In the rows, zero is written as 128.
The rows of Y fall into several groups, which share some directions, and each row is roughly a mix of its group's hidden directions.
Y:
[[119 171 139 127 152 180 153 148 124 133]
 [174 128  91 154 132  90 134 124 154 129]
 [130 104 172 158 117 118  83 155 124 135]
 [143 121 160 126 157 116 162 122 142  76]
 [146 120 143 155 153 185 116 104 109 134]
 [128 173 112 111 130 142 154 153  80 132]
 [ 95 175 141 130 161 153 148 141 127 104]
 [119 131 125  94 118  68 142 143 146 102]
 [135 111  99 155 114 136  78 136 118 167]
 [133  76 138 118 156  92 159 121 144 115]
 [109 147 140 107 112  99 182 160 133 120]
 [125 141 126 100 115 110 168 129 180 103]
 [ 94 144 126 130 169  93 104 150 147 154]
 [122 108 109 153 103  99  75 138 146 111]
 [134  86 100 130 103 164 125 121  87 137]
 [151 135 129 105 134  60 136 137 145 117]
 [112 181 122 138  91 159 113 133 107 141]
 [152 107 131  61 144 118 128 109 131 141]
 [145 119  72 144 126 167 130 136 159 134]
 [107 125 140 147 132 167 146 103  74 131]
 [142 108 157 145 116 162  90 151  97 149]
 [153 145 142  98 176 162 143 103 120 128]
 [103  85 141 136  90 155  92 141 123 136]
 [146 122 116  87 113 169 111 128 172 140]
 [172 125 141 111 138 162 159 140 168 120]
 [182 121 150  93 112 121 131 112 123  94]
 [127  76 116 113 156 137 113  87 138 148]
 [125 139 105 140  95 170 130 164  90 132]
 [158 143 134 101 107 103 124  94 145  84]
 [136 104 129 136 154 107 168 150  86 157]
 [116 155 112 119 139 104  71 127 138  95]
 [105 104 130 123 100 140 126 153 118  68]
 [107 155 163  98 124  94 121 149 162 114]
 [167 130  84 138 136 129 111  89 157 116]
 [114 117 125 150 145 160 175 113  88 143]
 [ 91 126 131 111 110 176 131 121  83 133]
 [182 121  98 156 113 131 139 133 146  96]
 [138  95 118 157 125 140 129 157  83 163]
 [123 139 119 179 117 151  76 128 116 122]
 [177 127 151 120 127 109 144 111 107  83]
 [169 174 126 148 164 107 147 131 125 135]
 [129 134  93 139 105 139 124 193 126 115]
 [105 171 130 102 162 107 148 158 111 119]
 [116 149 119 153 138 140 145 171  97 170]
 [160 122 150 155 148  88 154 148 108 103]
 [156 137 125 145  91 149 116 180 151 128]
 [100 121 137 147  99 175 121 110 161 102]
 [179 125 120 126 168 146 111 134 165 139]
 [132 147 136 145 135  71 131 159 116  92]
 [171 133  88 137 114 161 131 129 124 167]
 [104 150 144 167 109 152  77 132 126 132]
 [141 160 115 168 162 166 140 111 121 144]
 [150 156 144 162 146 107 167  97 110 116]
 [134 110 115 102  74 102 121 167 125 129]
 [104 158 127 120 161  91 140 169 132 105]
 [137 137 136 166 167 156 148 167 110 140]
 [115  86  97 130 104 144 107 160 109 156]
 [ 76 126 108 113 171 138 103 117 148 129]
 [139 141 127 129 153  99 161 173 100 154]
 [128 147 132 144  71 176 128 135 134 137]
 [ 81 130  92 149 140 118 133  92 100 137]
 [154 101 140 153 131 117 104  77 112 103]
 [139 129 130 156 167 167 144 141 100 164]
 [168 130 143 147 154  89 129 129 153  90]
 [127 151  75 113 107 119 146 170 136 140]
 [177 104 141 167  96 115 107 129 137 131]
 [148 115 107  75 139 111 117 108 123 167]
 [125 121 123 128 123  73  82 150 109 142]
 [140 146  78 115 118 151 141 135 127 177]
 [104 102  87 119 147 101  96 142 117 160]
 [119 108 137 125  91 187 107 148 123 131]
 [134 122  82 157 103 141 162 130 165 129]
 [134  88  91 104 126 146 107 159 151 151]
 [100 154  98 162  92 131 154 146 120 105]
 [141  93 150 131 109 144 187 138 147 132]
 [126 120 144 121 113  68 167 131 122 105]
 [128  99  84 149 116 137 137  99  84 136]
 [117  84 113 150 113 156 101 144 163 108]
 [172 136  97  96 103 117 146 123 120 162]
 [129  91 122 130 149 147 151 148  82 161]
 [133 141 139  93 114  84 151 138 166 104]
 [126 112 162 161 103 162 115 109  90 118]
 [ 78 124 101 159 124 149 120 151 160 122]
 [116 138 164 117 150 117  73 157 121 143]
 [ 86 155 127 123 139 153 141  93  94 153]
 [132 113 103 168 110 119  83 150 114 156]
 [160 121 148  83 128  80 136 125 123 105]
 [125 125  99 123 131 144 176  77 122 110]
 [126 150  88 140 122 116 123  85 169 106]
 [142 136 171 175 160 122 112 135 124 101]
 [115 130 128  99  76 126 134 133  87 157]
 [121 114 143 175 127 150  90 170 131 125]
 [ 96 119  83 166 133 146 106 116 114 153]
 [128 125 136 169 123 129 169 121  74 137]
 [ 93 133 118 103 179 102 124 141 150 107]
 [151  72 125 136 121 113 120  87 115 148]
 [132  96 145 110 127 175 106 147  91 145]
 [ 89 130 114 146 150 147  97  90 102 146]
 [ 93 154 146 102 157 131 136 106 104 167]]

One row of each group comes first, with its name. Which group is each row after those in?
[ 94 115 123 120 119 176 131  95  89 123] | (109)
[ 86 112 133 185 113 156 130 134 135 122] | (90)
[174 162 118 163 141 125 129 143 122 164] | (63)

[104 112 135 114 172 158 154 153 121 161] | (109)
[131 172 146 156 145 153 154 162 106 122] | (90)
[114 166 124  96 104 141 105  80 116 125] | (90)
[134 148 153 175 130 157 163 151 107 120] | (90)
[139 153 175 138 175 139 112 150 137 144] | (109)
[171 130 110 152 150 165 106 123 161 137] | (109)
[136 105 137 140 145 121 129  68 168 123] | (63)
[183 133 130 100 157 100 143 119 136 106] | (63)
[180 126 117 115 104 116 102 165 153 125] | (90)
[179  95  98 138 125 118 137 113  92 133] | (109)
[156  82 119 147 137 116  95 147 161 112] | (90)
